Each row is where one point has got to under a steady rotation. How many ticks took it there?
The counts run from 0 to 198.
[  8   1  25 -11   7 -31  32  43  24 -27   8  47  -7  11 -27  12   1 -34
 -36 -97   4  27  -1  38   2  85  -3 -22  -9 -13 -18  16   3  -6 -32   1
 -31  31  -3   6   9 -36   7  26 -64  25  11  28  -5   3 -37   6   0   6
 -33]  91
[  8  37  17  26  -1  30   5 -57   8  49 -68 -48  -6  -7  -2  -2  28  18
 -11  26   5  17   6 -64  -2 -54 -15  -7  16  40  35  23  -5  -1  28  -8
  34 -44  20  26   3  39 -14 -11  53 -25  34 -19 -30   1  -4  66 -42 -23
  24]  114
[-34 -16   4  20 -13 -66 -20  29  17  -5  42 -44 -27  20 -44  19  25  33
  62  40  -4   1 -29 -38  47 -23  28  35   9  -4   3  15  37 -27 -46  13
  -3  17 -21 -29 -16  48  14  12  17 -26 -44  35  14   6  13 -71  11   0
  -1]  6
[-25 -27 -35   9  12  25   3 -85   8  12  35  37 -18 -15  22 -60   4  44
 -42 -15 -42  30   2 -18  -4 -16 -25  -7   3 -46 -17 -45  -1  10 -32 -44
  -1 -43 -15  36  -4 -34  27 -10  26  10 -20  -8 -22  21  30 -29 -19 -22
  -1]  63
[-43 -47  21  26 -27 -34 -16   6  -4  11  20 -23 -14  22 -11  28  40  24
  72  57  36 -23 -23 -45 -16 -75 -10  31  -3 -11  10   8   1 -43  30  13
 -24   6 -25 -12 -14  51  26  -1  35 -20 -23  15   4  16  29 -46  46 -26
  -3]  4
[-15 -19  40 -37 -25   2  -3  26  21 -15  -4 -10 -27  10 -25  45  26 -19
  97  45  32 -14  15 -59 -28 -25   0  -6 -10  -4  14  18  -1 -27  21  21
 -35   7  14  29 -12  40 -21  16  18  27  21  14 -27  56 -37  17  38 -13
  -3]  149
[ 10   9  14 -21  10  25 -15  55  16 -19  -7 -12  17   2 -35   5 -35  -7
 -40   5 -23 -12  43  10  24  38  21   3   2 -58 -30  -5  22  38 -77 -42
 -38  22 -17  -5 -40 -32 -12  33  -8  65   6  45 -39   6 -28   0 -21   5
  64]  12
[ 26  48   3  61 -19 -10 -15   0   7  20 -69 -31  50  13   8  -7  -7  37
 -75   2  22 -26   8  29   5 -25   8  -2  20 -21  -5   2  -5  34  15 -10
   3   9 -52 -35 -23 -10  33   3  21  22  10  10 -62 -54  12  32 -44  44
  43]  45
[ 56  12  -9  39  13   4 -29 -41   1  -1 -10  32  27 -13  51 -37 -39  24
 -20 -24 -23  12  17 -37  21 -34  11 -41 -28 -30   2 -29 -31 -20  24 -13
  62 -39 -40  42  48  -3  46 -15  35 -26  18 -26 -61  -7 -21  17 -25  -9
  16]  176
[-51  25   6  19  -2  -6   7   7  39 -40   7 -45  13   3 -56  51 -42 -13
 -24  -7  -3  20  -6  19  87  28 -16  38  -6  35 -38  50 -10  24 -43   4
   7  -3 -28 -10 -16  39 -15  35  -5 -52  19  33  -8   7 -57  -5 -25  24
   0]  187
[ 35   9   8 -16 -29 -13  30   5 -35  44 -12  24 -26 -11  -1  37  62 -38
  29 -14  27 -24 -26 -23 -45  32  -8   0  19  11  41  16  32 -29  33  30
 -29  10  74   9 -13  27 -35 -27 -15 -14 -22  14  48  -4  40 -20  21 -38
 -12]  20
[ 36  17   0 -58 -17  41   8  10 -25  29 -53 -16 -24 -43   0  23  20 -16
 -25  34  -4 -34  24 -43 -45  31  19   7  -4 -42  25   2   0  18  -7   6
 -29   4  46  43 -53  10 -53   4  19  65  -9   7  -4  19  25  32  -6 -45
  63]  16
[ 64 -14  12 -13  28 -12 -27  22  -1 -20   3  46   7   1  25 -48 -53   8
 -26 -55 -25   7   8  10   4  28  36 -33 -37 -38  -4 -33 -12   2  11  -6
  23   0 -31  26  51 -78  43  13 -46  62  -1 -13  -8 -13 -17  21   5   1
 -25]  28
[-16  -2  33  31  -6  28 -20  73 -25 -28  18 -39  32  60 -28   0  -7 -37
 -38  -4  13  34 -27  -3   2  -3  24  20  19 -12  -4 -13  36 -20 -55 -62
 -14  61 -28 -41   3   5  -5  25  -7 -16  17  28   3 -10 -22 -28  -7 -10
  47]  75
[-15  21  29  54 -39 -10  20 -44  12  50   9  11   3  27 -51  39  56  22
  46  -4  43 -23  -4  -6 -14 -63 -56   6  15  40  25  39  34  15  28  18
 -13 -28  13  -6 -15  57   3 -20  23 -53   9   0  -7  -8  -6  47   1  -4
 -26]  117
[ 16   1   4 -16  11 -15  32  22   2 -21 -25  40  -8 -36  21   1 -14 -46
 -62 -73 -18  20  27   2   0  76  12 -33 -38 -48  -8  -2 -31 -31 -27   2
 -16  -1 -11  51  20 -12  -4  26 -31  18  13  30 -21  23 -31   4 -25  -7
   1]  93
[-24  32  -8  13 -49  29   5 -22   2 -17 -48 -26  30 -31  16  23 -15   6
 -94 -28   6  -4  10  26  11  17  -1  11  -2 -40 -32  24 -29  13 -11   2
  -2 -22 -36  16 -51  19 -11  40  48 -23  10  29 -42 -18   3   7 -39  -8
  81]  191
[  0  33   5  -5  -5 -26   0  53  35 -56  18 -13   8  24  -7  14 -10   0
 -10  21 -21  15  27  23  34  36  20  -4  29 -32 -23  27  35  18 -63 -21
 -42  28 -54 -25 -21  13   3  23   1  38  -5  79 -47  14  -7 -42 -15  48
  35]  10
[ -2 -24  54 -37  17  41 -32   2  22  -1  23   2 -18  25 -40  -1  10  -4
  73  47   3   4  32 -70 -35 -42 -15 -28   1  -4  14 -21  21  18 -10 -25
 -33  -3  14  36   4  -5 -12  -3  15  58  38  -7 -21  49 -41  52  21 -31
  -2]  147
[-54 -36 -36 -20  -6  46  48 -28 -48   9  43  17   4  11  40   9   6 -38
  19  34  11 -23 -25  -5 -43 -21 -61  23   0  15   2 -23 -20  -8  36   2
 -36  11  54   8 -23  22 -20  -4  -3 -48  -6  -3  49  44  24 -32  50 -35
  -6]  133
[-18  31  -8 -33 -29  36  19 -61  14  -8  12  10 -24  -6 -38  61  -9  -6
  43   8  10 -18 -20   9  30  22 -25  26  11  55   9  49  -4  59  35  13
   2 -37  60  24 -33   7 -40  23 -20 -46 -11 -23  53  -4 -24  31  17  -8
 -14]  53
[ 29  28   5  74   8  -9 -28  21  -3  15 -53 -32  59   7 -16 -13 -32  24
 -72 -27  10 -28  15  33  40 -29  20   2  -1  -6  -7  12  -3  29   0 -13
  14  13 -59 -42   1 -18  40  15  27  19   8   3 -38 -61   0  32 -32  24
  50]  44
[ 29 -32 -39  -2  18 -37  34 -21 -42  62 -44   6  -9 -55  52 -28  22 -14
 -14 -12 -12 -35   7 -36 -35 -11 -14 -21 -38 -26  20 -43 -47 -39  26  42
  14   0  25  38  14   7  12 -28  18  23 -17 -21  10  24  44 -10   0 -48
 -13]  98
[ 22  10  42  11  17  44 -30  17   7 -29  21   8  12  63  18 -36   7  27
 -17  19   2  45   7 -23 -45 -30  24 -16  52 -44  12 -35  33  -5  -2 -77
 -19  22 -33 -16  24 -34  39   2  14  43  27  28 -55   9  13 -17   2  15
  25]  143
[-59  24  -4  11 -19 -28  24  13  42 -42   7 -31  24   7 -54  39 -24  -7
  13  21  -1  17   1  16  78  13 -19  32  16  44 -15  61 -22  19 -17  15
  -5  -1 -25 -11  -8  62 -20  34   4 -58  15  44 -16  24 -39 -10  -5  40
  -4]  186
[ 27  37 -10  10  15 -19  37  31 -23  -7  -2  10   8   6  36   9   1 -54
 -15 -57   1  30 -43  17  19  45  28   6   5  51  29   5  -8 -50  30  12
  41  22  31 -10  66  14   1  -8 -44 -78  22  15  30 -12   3 -18  -4  15
 -39]  170
[ 11 -36 -24  11  14 -30  32  -8 -32  47 -56  24   5 -41  51 -20  12 -31
 -42 -33   1 -50  15 -19 -59 -17 -24 -31 -50 -36   8 -42 -49 -41  35  30
 -18   0  21  54  22 -18   6 -20   9  27  -8 -18 -11  32  23  19 -10 -49
  -6]  97
[ 37  21  29 -43 -21 -53  29  29  32 -21   0  18 -72 -14 -43  27  36   1
  42 -19  -7  16 -12  -9  30  81  40  -1  36  17  11  50  29 -19  -3  39
 -16  17  21   0 -10   9 -22  20 -51  23 -36  41  20   3 -10 -19   6  18
 -48]  88
[-29 -10   0  17  34 -28  57  14  13  44 -30 -20  -3  13   1 -24  31 -29
  38  19  15   4   0 -44 -12 -55 -33 -11 -12  43  28 -23 -38 -43  26  23
   1  28  33   7  58  35   0 -20   5 -16  30  -1 -14  74   4  41   2   0
 -63]  35
[-32 -43  11 -10  -7  34 -28 -46  -7   7  27 -19 -30  -3   2  -2   8  18
  43  49 -15   0   5 -85 -18 -70 -14  11 -29 -30   1 -21 -19 -29  -7 -31
  16 -31   2  45   1  18  -5   3  53 -14   6 -18 -13  42  -7  -1  16 -67
  20]  1
[-60  25   3  24  -6 -45  36   1  50 -30  -6 -25   2  36 -37  26  -9   4
  23  25  24  17  -8  26  42 -15 -40  26  21  68  -4  53  -4  12  15  30
 -16  17  -9 -30  -2  41   8  20   0 -43  15  20 -19  30 -25   9  -2  44
 -41]  185
[ 70  23  26 -39 -24   2 -34 -24 -11  23 -14   4 -42 -21 -15  25  35  35
  76  47   5 -52  34 -57 -18 -12  26 -13   7 -39  32  13  35  19  20  12
 -12 -24  24  43 -39  24 -25 -20  30  56 -26  21 -17  -5  22  15  25 -39
  32]  83
[-37 -20  18  40 -33   4   0 -43  -2 -15  14  35  -5   9  15 -17  20  36
 -89 -68   2  42 -51  43 -33  27 -17   0  11 -31 -28 -17  -9 -15   8 -21
  20 -11 -55   6  -8 -52  45  31 -12 -19 -15  -8   8 -41   5 -31 -14 -18
   6]  60
[ -6  15 -15  17 -30  27  20 -75  -7  48 -38   3   6 -10  28  -1  48  42
 -46  18  19 -32  -3   7 -48 -18 -37   6  48 -19   9 -17   5  36  31 -13
 -39 -12  24   7 -61   0  -8 -10  36  15 -21 -15 -11 -17  68  -4 -14 -16
  43]  195
[ 14  19  19 -36 -15  45  17  21 -10  -3 -55 -10 -13 -27  25  21  24 -24
 -35  18  12 -36  45 -17 -50  31   7 -21   7 -51   1   2 -11  13  -2  -3
 -42  21  28  42 -47   3 -45   9  12  76  10  23 -35  23  14  35 -10 -14
  74]  15
